One turn moves every row onto another: examples first, then more rows asked:
Dosu: [-25.9 -12.7  17.2  10.3 -10.5 -17.1   7.9 -27.7  -0.1   5.2 -13.1 -24.3
 -44.4  23.4   0.0]
Feg: [ -8.2 -22.1  13.6  -9.3  17.6 -12.4 -13.3  -9.9  22.0  -6.5   3.7  10.4
 -35.3  19.7 -10.5]
moz: [  1.5 -10.0  17.5   2.6 -24.6 -25.1  16.4 -45.1 -22.7  -2.3   5.0 -24.2
 -15.0  19.1 -17.2]
ket: [ -5.1 -31.7  28.4   2.0 -12.0 -20.3  -2.7 -34.8  -1.7  13.8  13.4  -1.9
 -26.0  20.1  26.2]
limeg: [ -9.9 -12.1  29.7   0.6 -16.8 -23.3   5.1 -45.9  -6.1  20.5  10.6 -21.3
 -31.2  16.7   6.5]
repa: [-19.3 -28.6   5.1  18.3  -5.9 -10.0  -5.8 -13.9   3.0  -8.9 -13.6 -10.1
 -39.6  28.8  14.4]
Tok: [-16.7 -18.4  -2.7  -5.6 -27.8 -25.1 -10.6   5.8 -15.8   2.6   5.7  14.6
 -27.8  26.7 -16.5]
Nev: [ -7.9  -6.3  12.4 -16.8  16.0  -6.2   0.6  -3.3  -1.8  31.3 -28.8 -15.4
  -6.4   8.2  -3.5]
zaf: [ -4.3  -1.3  15.5   7.2  -3.3  -8.8   3.9 -25.4  -0.1  15.2 -23.2  22.9
 -10.2  18.9  32.0]
tikot: [-21.5  -4.9  19.2  -5.2   8.1 -13.3  -4.6 -19.0  19.9   6.8   0.1 -13.1
 -45.9  20.7 -20.6]
bel: [ 17.7 -19.5  20.1 -16.5  -4.7 -22.6  -2.7 -31.1  -8.1  -8.6  26.2   7.9
  -4.6  13.1 -18.4]
geru: [ -8.5  -0.7   5.7  -4.3   0.6 -14.9   6.1 -18.7   4.9 -15.7  -5.9 -14.3
 -27.8  22.4 -39.7]
biniz: [ -3.4   4.2  -3.9   6.4   9.5  -2.6 -12.7 -16.0  -2.1   7.9 -32.2  20.4
 -21.6  14.2  17.8]
kono: [  6.5   9.2  14.0   6.8 -20.6  -9.6  -1.4 -23.2 -18.5   9.9  -9.6  12.2
   3.6  20.9  28.7]
geso: [ 11.0 -19.2  -2.4  -1.3 -12.4 -28.8   0.7 -13.0  14.8   0.1  -6.6 -21.1
  12.6  29.4   5.0]
viv: [  4.7   3.2   5.2 -14.9  15.5  -9.1  -7.6  -8.9  -8.9  -4.2 -26.9  29.5
 -18.7   7.2  -2.0]
fuvim: [-27.2 -23.2   2.6  -4.2  -9.0 -22.8  -7.4 -14.2 -15.7   0.3  10.7  23.6
 -34.9  -7.0  -6.3]
Fori: [  7.0   0.4  18.0 -15.5  -5.7 -20.8   3.0 -37.4  -2.8   0.5  18.7 -13.1
 -15.2  14.4 -36.7]
Gev: [-13.3  -5.9  10.9   2.1 -16.2  -4.2  10.8 -23.0 -17.5  46.2  -6.6  12.8
  -4.9  20.2  -5.3]
vugef: [ 12.6   8.9  24.0 -15.1 -16.3 -16.4   4.3 -14.9 -24.6  -1.2  -4.7  22.1
   6.7  14.4   8.1]
lubak: [  1.7 -24.0   3.2  -2.1   6.2 -27.2   3.1 -34.3  15.7  -2.6  -1.0 -12.0
   5.4  -7.3  15.1]
Ren: [-17.7   9.0  18.1  -8.1   0.9   2.1   8.6 -12.3 -16.4   9.3   4.5   1.6
   8.5 -12.3 -13.9]
zod: [-19.0 -22.8  -7.8  10.3  -0.2 -19.4  -3.2 -32.1  -9.3 -11.8  -1.2  -1.8
 -18.3 -18.9   9.1]
libet: [ 14.0  13.6   4.8 -16.4  -2.4 -10.3 -11.9  -4.5 -26.0  -9.5 -13.3  20.6
  -4.3  10.3  -6.0]
sif: [-13.4   5.7  10.5 -11.1  12.8   0.0   4.2  -0.3 -11.5   4.2 -20.3 -16.2
   3.5  -6.2 -10.6]
mir: [  5.0 -14.7  -3.3  -0.3   0.8 -12.7  -7.2  -9.7  -3.6 -30.6  -1.3  -1.8
 -15.9  22.6 -29.8]
Ziki: [  3.1 -18.9   9.6 -17.8 -21.2 -32.8  -3.2   3.5   8.3  12.2   6.4   4.4
  -4.3  41.1  -8.2]
Paz: [  7.8 -25.9  10.6   9.6 -29.8 -21.3   3.5 -35.1 -28.0 -10.5   8.9 -12.0
  -7.4  22.2   3.5]
tila: [-10.1 -10.5   2.2  -0.3  -3.5  -8.3   5.0 -12.1 -12.2  42.2 -31.2  -6.8
 -10.0  26.4  -1.7]
zate: [-20.4   5.0   7.8   9.1 -20.6   4.2  14.2 -20.7 -27.1  21.2   1.4  10.4
   4.8   5.6 -14.1]

Tok goes to fuvim
Ren goes to sif
repa goes to ket
Now find these:
viv goes to biniz
moz goes to Fori

